(in the rows, 128 means zero)
Where one turn sends some rows of the set: a few examples, then the rows asked
Rogo: [136 137 115 146 131 137 132 138 137 169 102 127  95 133 101 148 151 134
 128 131 129 130 147 149 128 169 142 131  80]
mok: [131 150 130 126 111 137 157 134 106 152 102 142 104 137 110 142 156 127
 153 115 155 104 148 123 119 160 117 130  99]
fozub: [147 104 121 107 159 140 137 157 127 107 146 103 137 124 130 133 142 132
 117 146 113 119 130 121 154 126 143 142  83]
Lizo: [115 119 123 126 128  90 122 135 151 124 161 120 134 123 133 109 123 120
 108 152 149 126 127  87 118 103 122 103 140]
lef: [156 130 127 154 125 143 141  97 119 159 111 122 117 127 121 161 121 155
 149 124 135 106 139 110 118 167 124 109 108]
mari: [135 157 143 127 128 122  97 134 129 142  83 118 122 118 141 119 108 125
 112 125 119 154 123 159  93 120 131 122 152]
gola: [159 133 125 159 120 134 135 111 120 157 108 116 110 129 129 171 121 151
 144 128 123 120 134 122 118 173 124 107 101]
kub: [121 134 114 125 136 125 169 137 116 114 140 103 143 139 152 126 143 146
 141 139 105 105 122 145 148 105 139 154 105]
zezas: [ 99 131 114 134 126  91 137 135 149 128 161 120 132 122 125  92 128 122
 115 149 145 122 132  99 114  98 127 118 148]
sela: [104 136 159 119 160 144 118 162 136 135 170 141 135 129 118 109 160 127
 125 122 133 127 127 127 136 106 153 110 148]
busin: [124 143 142 137 132 151  89 150 157 132 169 143 117 105 125 131 113 137
 111 143 121 128 103 121 130  98 127 121 140]
boze: [142 138 119 144 131 141 140 118 152 174 108 130  92 132  98 148 143 139
 130 141 141 131 143 144 136 163 138 132  85]
Fisaz: [125 154 162 150 131 133 109 126 137 124 162 125 152 141 147 109 132 143
 141 126 141 114 106 126 121  97 131 134 159]
sevi: [134 149 160 119 153 120 120 133 116 138  92 108 130 128 138 112 128 124
 127 118 122 157 139 151  98 131 146 104 164]
Kupev: [137 153 130 140 113 132 157 140  97 144 104 127 105 139 116 141 155 130
 160 115 141 110 149 129 112 171 121 131 103]
Nemok: [ 93 116 113 128 134  96 115 133 154 135 150 116 133 131 127  99 130 124
 111 153 141 124 132  94 129  96 138 111 135]
Rivat: [129 145 143 110 147 136 107 156 117 138  94 125 111 102 119 115 117 118
 109 119 113 156 141 144  94 131 138 106 152]
Bika: [162 123 110 134 126 127 154 146 128 110 157 121 146 105 144 141 123 146
 106 133 109 104 115 137 123 116 114 145  96]

Rivat -> sevi
busin -> sela
And these:
Kupev -> gola
Lizo -> Nemok
fozub -> kub
boze -> mok

Where one turn sends some rows of the set: a few examples, then the rows asked
lem: [109 155 129 121 129 100 130 117 131  99 160  83 105 122 114 126 136 131
 149 143 115 117 142 121 132 163]
zut: [113 111 107  87 111 150 114  91 122 161 145 116 160 155 143 127 114 123
 111 125 123 135 138 172 153 148]
bok: [118 128 164 157 144 130 119 110 118 126 138 141 143 139 105 149 141 153
 118 123 139 123 121 136 175 129]
kugek: [104 108 125 105 130 149 139  94 153 157 136 124 144 148 131 129 172 134
 155 114 123 104 165  95 118 159]
mis: [119 152 140 121 144 135 141  93  98 120 107 108 149 116  94 127 158  99
 145 148 116 111 149  99 132 129]
lasiz: [114  93 100 104 140 171 138  98 148 170 122 125 158 149 118 133 152 135
 148 121 127 112 156  97 137 137]
zinor: [134 114 107  93 107 129 110  97 127 145 147 103 150 141 140 126 113 102
  89 116 120 126 132 155 136 143]
Sepat: [111 114 134 109 132 141 140  97 147 153 137 120 133 146 131 125 163 138
 157 124 120 108 161  98 109 183]
kur: [118 168 102 101 127 108 126 120 129 107 159  87 129 130  96 126 104 129
 153 145 128 121 142 138 165 122]
vugi: [134 123 112 112 103 106 118 106 138 120 144  89 138 118 128 118 112  97
  91 112 122 108 126 123 123 136]
Fara: [108 161 100 133 122 104 160 130 140 106 154 114 131 152  99 130 107 153
 140 136 128 104 138  93 146 120]
kovag: [110 156  93  88 129 140 149  99 145 155 133  93 175 160 116 120 125 120
 149 147 127 122 174 108 134 134]
ker: [ 96 134 135 127 128 107 132 102 132 121 155  99 107 133 125 119 148 135
 156 131 114 111 153 110 116 186]
legur: [ 98 141 101 139 128 143 150 118 106 131 140 128 107 109  94 130 138 121
 148 133  94 132 126 112 108 136]
sabem: [115 122 101  83 119 150 115  90 126 164 148 120 155 159 136 135 120 124
 110 129 129 134 142 179 157 144]
vela: [103 121 100  92 127 161 119  96 122 163 149 127 156 163 132 134 113 137
 115 136 122 143 142 175 154 149]
kod: [114 140 107 150 145 142 152 117  96 113 149 128 126 109 103 125 126 109
 122 142 107 119 110 119 138 120]
vod: [ 98 107 125 118 128 128 143  97 142 154 140 117 130 142 130 129 169 135
 158 125 114 108 153  96 114 181]
Gosas: [112 105 111 104 131 161 142  93 156 174 131 127 152 153 124 134 162 137
 155 114 129 115 161  98 130 149]
ragi: [111 161 106  92 119 134 131 111 122 143 130 117 173 158 105 138  94 139
 125 137 139 133 152 140 168  95]
gudat: [123 140 147 139 168 138 130 111 141 143 135 142 156 172 120 152 151 150
 116 142 145 118 129 138 166 124]
guraf: [130 113 108  91 107 139 105  93 128 147 142 100 154 138 141 122 110 108
  95 120 132 118 126 162 136 139]
duvu: [126 163  88 111  95 133 152  93 140 107 144 105 127 128 103 116 118 133
 148 135 114 126 172 106 147 139]
lari: [101 169 132 136 112 122 149  99  81 119 133 138 148 150 117 130 116 128
 101 148 103 136 138 134 117 135]
rer: [119 137 163 142 162 132 127 113 138 138 130 139 154 172 122 148 147 153
 113 142 138 126 128 143 164 130]
peg: [115 140 164 150 154 133 122 107 131 131 140 146 149 159 122 148 150 155
 113 132 143 115 129 141 164 122]
zuvol: [118 142 119 145  89 124 133  99 108  99 153 119 113 108 107 119 115 153
 137 120 121 127 145 121 163 141]
gofu: [ 77 123 111  98 114 125 139 113  81 148 147 106 162 122 114 126 112 110
 147 128 109 117 124 111 123 127]
duzu: [110 127 151 152 108 121 119 103 110 107 146 137 127 108 110 134 118 153
 129 111 126 126 130 121 174 128]
rupud: [125 138 139 136 178 139 134 111 147 145 123 142 153 170 114 144 150 146
 110 152 140 118 135 141 150 131]
Podop: [128 135 107 117 106 100 139 125 137 108 151 104 129 115 109 119 106 115
 115 113 126  99 127  98 125 129]
fadoz: [107 138  90 108 132 137 146 111  94 113 136 118 103 119  99 128 127  99
 117 144 100 116 122 135 117 141]
Nel: [ 96 165 123 116 147 134 159 105 124 133 128 129 160 173 105 137 127 163
 155 153 135 121 170 110 166 130]
tefen: [118 120 108  86 108 143 106  88 124 153 153 115 157 147 143 124 117 109
  99 118 130 123 137 172 144 140]
Sose: [112 129 166 150 141 136 122 112 124 121 141 145 145 144 122 152 140 167
 119 130 137 125 119 133 173 126]
sen: [111  98 124 107 133 154 142  97 154 166 120 123 155 151 123 129 161 135
 154 116 128 106 161  92 129 157]

duzu -> ker
Sepat -> guraf
And these:
tefen -> peg
zuvol -> lem
fadoz -> kod
Gosas -> sabem
zut -> rer
kur -> Fara
gofu -> lari
bok -> vod
kovag -> ragi
lasiz -> vela

